One turning vector, and how many steps it has turned:
The counts run from 0 to 176.
[172 157  89 128 130 129 115 189 154 135 165 117 125 152 121  83 173  77
 173  94 126 117 128 104 105  75 143  88 129 128 135 134 139 128  71 122
 115 126 127 179 133 172 134 134 155 145 112 128 161 143 124 102 158  86
 115 153 116 165 136 143 107  82 143 160 125 130 100 109 147 122  82 153
 169  89 161 137 141 105 168 150 118] : 146
[118 158  84 162 161 110 201 150 118 145 111 126  99 108  95 138 142 129
 141  96 144 106 114 120 137 166 153 132 141 124 119 144 133 163 103 164
 120  96 134 123 155 168  88 126 154 153  96 146 108  83 113 114 156 104
 101 157  93 117 104  99 112 147 133  88 102 120 133  99 139 140 136 152
 135 144 129 179 155  61 145 176 167] : 81
[126 132  85 142 126 102 111 144 130 133 136 119 137 123  94  94  96  89
 112 115 184 109 129 137  89 112 137 109 139 148 160 127 137 182  65 128
 121 106 161 222 166 142 105 137 195 131 127 154 140 136 129 129 178 120
 122 133 134 103 107 129 112 140 150 143  83 118  93 172 135 140 135 143
  93 117 143 134 106 126 147 185 123] : 143
[131 161 122 130 118 131 130 168 143 135 125 102 129 120 106  90 174  78
 140 113  92 104 119 109 133 118 134 120 103  65  95 135 144 124 128  99
 158 154  69  74 103 132 132 107  81 136 119 139  84 140 149  74 125 160
  92 157 112 156 128 106  81 186 169 113 123  98 156  76 131 121 153 116
 159 126 121 162 145 117 130  94 163] : 97
[117 126 134 144 144 110 150 148 141 136  87 165 128 149 119 147 151 189
 143 132 150 113 126 128 118 136 127  88 143 118  99 158 143 148 107 128
 108 137 143 198 124 169 137 136 168 108 124 159 128 123  88 118 133 118
 185 123 143 118 153 163 141  88 102 109 139 127 126 163 107 116 111 155
 111  95 143 147 174  74 110 188 124] : 134
[164 164 123 111 127 112 111 132 152 137 128 139 129 176 163  66 154  65
 126  95 123 145 165 115 143  90 119 108 160 112 142 144 163 104 132 110
 106 154 105 156  70 143 152 182 127  95 112 144 126 180 100 103 158 152
 148 125 174 167 163 164 114 123 139 138 112 113 122 138 114 100  96 116
 149  76 167 159 141 150 136 150 146] : 45
[138 163 113 146 163 110 184 165 120 134 124 125 118 134 125 119 170 113
 179  96  88 102 124 109 145 160 142 111 121  88  93 133 116 131 127 146
 123 112  85  92 134 173 114 131  86 137 112 133  82 108 110  89 154  87
 113 171  96 142 119 121  99 104 142 106 114 121 124  83 153 125 140 151
 172 137 129 186 155  51 159 146 146] : 80
[100 117 127 144 133  99  87 123 134 140 111 136 141 123 118 103 120  98
  76 133 189  95 131 130 116 117 115 123 134 118 154 139 164 139 108  88
 138 135 122 191 118 115 131 148 152  95 155 152 108 147 118 114 152 204
 154 122 185  95 145 130  99 194 162 105  93 100 123 178  89 117 153 104
  78 103 146 149 115 155 124 135 131] : 43
[129 173 120 147 166 131 148 153 150 126 147 128 105 137 120 102 158 107
 144 100 148 106 150 124 107 109 155  97 178 106 115 133 143 157 105 141
 112  99 120 167 123 192 141 169 156 102 114 163 132 134 137  85 189  76
 121 162 127 143 127 147  86  75 143 135 121 146 110 138 106 139 109 167
 154  91 138 159 161  82 177 169 148] : 63
[101 112 118 124 135  89 161 169 149 122 104 123 146 152 114 147 149 150
 165 133 113 110 109 126 111 178 103 100 126 128 112 140 108 159 146  87
 169 100 129 123 150 164  91 110  83 145 144 163  62 108  88  92 176 125
 169 168 112 123  93 133  95  76 136 139 119 125 126 114 135 101 164 126
 129 124 118 180 133  57 116 155 117] : 157
[153 147 105 123 149 104 159 130 125 117  97 166 137 141 152 129 140 148
 135 119 154 113 133 134 149 148 140  85 143  71 114 155 120 125 103 164
  75 146 117 173  90 159 138 148 146  98 100 141 144 128  83 130 106 108
 162 131 133  91 170 163 156  95 113  90 120 110 146 185 144 122  98 153
 117  93 162 150 182  85 145 181 137] : 133
[173 167 120 120 129 117 155 124 112 141  94 148 119 162 167 127 118 126
 150  80 132 161 166 116 165 123 109 148 160 129 130 152 165 116 114 139
  89 151 140 127  95 155 109 157 113 138  78 150 110 120  80 128 108 152
 151 137 129 183 113 130 158 140 104  97  95 112 177 120 126 119 102  99
 139  98 141 142 186 128 101 142 178] : 28
[137 137  71 135 146  85 179 166 129 122 129 122 149 124 122 117 145  79
 139 113  86  96 106 127 146 182 137 100  76  71 136 135  99 119 114 138
 122 134  83 116 116 151 102 113  96 124 125 117 112 115  85 107 130 108
 116 144 101  89 155 126 106 138 153  92  98  85 115 125 188 108 151 138
 146 140 168 181 127  67 154 160 136] : 154
[151 166 124 129 153 124 102 163 137 157 141 136 107 175 166 102 176  80
 140 115 129 120 176  89 143  98 124 118 160 138 123 147 185  98 111 109
 104 131 111 171  92 158 142 160 120 119 107 147 157 146 105 106 133 153
 138 137 153 168 149 145 132 143 142 126 111 122 122 115 110 116  90 139
 175  69 179 146 153 129 155 105 145] : 124
[137 151 136 130 155  98 151 137 154  92 134 130 153 157 159  97 136 106
 150 111 123 105 151 140 106 113 127  87 140  78 133 125  94 134 132 126
 127 118  88 148 110 179 152 167 106  87 143 148 101 152 116  89 175  97
 143 153 134 123 133 181  82  42 154 151 124 125 115 157 122 119 133 142
 126  93 135 138 147  90 155 178 128] : 62
[134 179  86 156 162 108 200 138 107 120 139 122 113 120 136 119 124  98
 154  76 133  89 141 127 149 158 153 119 137  87 131 127 105 147 100 168
 120  99 114 110 129 166 100 145 117 133 107 141 102 108 117 105 160  90
  92 168  87 125 114 110 114 132 142  89  89 110 128 102 151 144 142 143
 142 147 146 168 155  68 162 168 168] : 159
[110 111 128 119 128  80 137 125 155  90 109 126 170 147 139 117 105 129
 113 129 155 112 126 144 100 141 109  90 137  86 142 127  89 151 119 108
 142 129 108 175 126 156 127 139 115  82 157 163  93 147 100 109 178 134
 176 144 157  89 123 174  96  69 155 147 108 113 120 185 123 116 153 128
  79 109 129 150 123  91 126 193 119] : 61
[122 127 110 123  95  93 139 134 154 140  71 123 142 148 106 121 128 120
 124 111 120 145 114 111 138 147 101 149 113 141 136 146 154 134 142  89
 145 148 139  98 133 125 111 107  95 149 140 159  65 156  89 104 139 211
 172 131 163 145 104 127 110 185 115 114  85  95 167 115 121  94 163  82
  99 125 119 170 127 127  60 145 141] : 100
[136 135  95 133 109 120 139 142 113 121 114 119 138  94  81 137  74 120
 132 106 188 115 101 144 113 109 131 138 119 121 129 108 109 184  49 133
 143 116 149 155 187 135  85  99 169 161 114 149 113  99 147 125 138 145
  98 149  93 114  66 104 106 142 146 129  81 110 147 135 132 161 165 119
 106 134 109 102 145 112 103 161 133] : 165
[138 114 112 134 126 106  97 174 136 158 108 158 132 179 142 141 161 151
 149 149 147 119 142 101 118 125 118 100 147 181 135 157 170 136  87  91
 107 132 164 215 128 155 105 128 154 140 118 147 156 120  70 124 126 148
 194 126 145 143 145 141 151 113 111 145 123 124 120 137 113 109  96 127
 141  77 175 146 163 108 114 139 114] : 51
[118 127 150 118 138  94 117 141 156 103 138 119 156 162 147 106 128 106
 146 126 152 105 150 140  89 109 104  91 144 108 140 111 114 149 133  97
 164 117 106 170 127 160 133 156 103  90 165 156 106 150 115  88 197 121
 164 156 145 124 113 172  76  49 174 164 116 131 115 161 105 119 148 133
 112  90 127 143 119 102 151 161 102] : 140
[168 171 134 131 143 153 146 131 112 153 103 158  99 145 166 152 133 144
 177 113 145 135 154 111 168 100 120 144 166 129  84 143 165 131  98 129
 114 121 139 146 107 170 107 131 121 142  77 149 121  93 111 107 110 152
 138 148 102 189 101 128 166 131 123 117 135 127 174 100 102 138 111 111
 155  75 137 123 208 111 111 120 165] : 107
[147 155  65 141 128  96 195 146 136 124  91 139 118 132 103 115 140 118
 146  83  98 129 113 122 134 174 141  99 113  93 141 155 114 138 110 166
  80 144 123 113 129 163 100 120 147 145  94 137 114 131  79 131 140  95
 125 142 126 114 143 132 115 121 103  95 105  96 130 118 177 107 113 163
 127 138 148 179 152  70 128 208 155] : 155
[176 136  65 104 110 109 132 183 151 118 127 110 149 150 116  67 160  82
 161 106  96 145 107 106 125 126 130  73  74  90 142 144 100 116  92 137
  95 163 100 129 115 163 129 116 135 132 115 116 153 163  92 112 111  98
 129 134 124 118 165 147 129  97 119 146 119  89 122 125 192 101 105 148
 157 111 158 152 126  95 133 180 110] : 150
[165 176 117 116 113 120 144 141 148 147  94 126 119 155 136  94 164  84
 155  90  88 156 141 113 160 124 118 123 127 105 112 156 157 103 146 113
 112 161  90  67  85 142 138 143  87 127 108 149  87 153  99 101 119 171
 128 138 138 184 130 143 113 150 125 120 123  93 169  89 120  96 122 102
 154 100 138 170 160 125 105 131 173] : 23
[161 159  80 123  85 141 138 128 146 142  75 124 122  97  76  71 110 103
 134  72 129 155  80 136 113  96 140 137 102  90 104 150 140 162  80 150
  94 180 128 108 133 114 141 107 172 152  97 143 115 160 146 110  93 148
 108 125 133 151 124 127 105 167 105 123 118  85 166 126 138 123 125 126
 116 130 111 120 173 120  94 176 163] : 94
[132 167 143 155 146 137 115 132 135 146 127 149 101 121 136  86 189  99
 135 106 145 104 158 117 129  91 140 109 160  84  89 142 179 111 116 114
 114 138  94 148  84 149 165 172 150  91 121 156 129 153 157  88 144 142
 132 141 174 160 160 139  96 150 152 106 141 129 130 138  78 129 102 148
 144  76 149 145 182 133 158 110 167] : 41
[124 128  56 142 118  88 164 156 136 144  90 128 131 117  74 129 130 140
 136 111 127 126  82 126 119 177 148 102 103 122 127 173 120 153 100 143
 103 146 151 139 153 150  86  98 166 153 100 145 117 118  90 128 131 106
 144 130 126  89 134 108 123 149  97 100 101  78 133 122 166 105 130 144
 116 143 144 174 151  67 104 200 146] : 77
[122 123 128 120 103 129 101 166 165 147  97 112 144 137  90 104 164 111
 140 132  91 121  92 125 110 114 110 124  98  95  83 131 150 141 124  54
 177 156 102  91 130 125 131  99 103 147 138 142  64 139 141  63 119 184
 137 147 145 150 110 114  80 150 155 142 124  93 160  92 113 114 164 100
 122 107 108 131 138 116  92 105 126] : 96
[172 138  81 116 132 108 115 150 123 147 119 157 123 175 161 113 144 103
 130 112 136 144 155 112 156 123 122 104 136 146 150 161 158 105  97 132
  67 142 143 193  98 171 125 147 163 129  98 136 171 139  62 135 113 135
 169 112 143 145 165 159 174 125 115 117 117 111 136 158 150 110  69 129
 144  74 190 143 169 120 127 156 139] : 50
[140 171  97 156 132 131 148 151 126 159 101 116  91 109  96  83 159  82
 121  81 117 121 110 112 152 134 153 139 118  89 110 156 170 124 104 131
 101 155 113  82 106 119 138 131 143 137  95 144 106 124 136 107 107 156
  82 142 139 146 140  89 102 213 133  78 104  82 165  93 127 125 137 124
 138 133 137 163 158 115 128 119 191] : 98
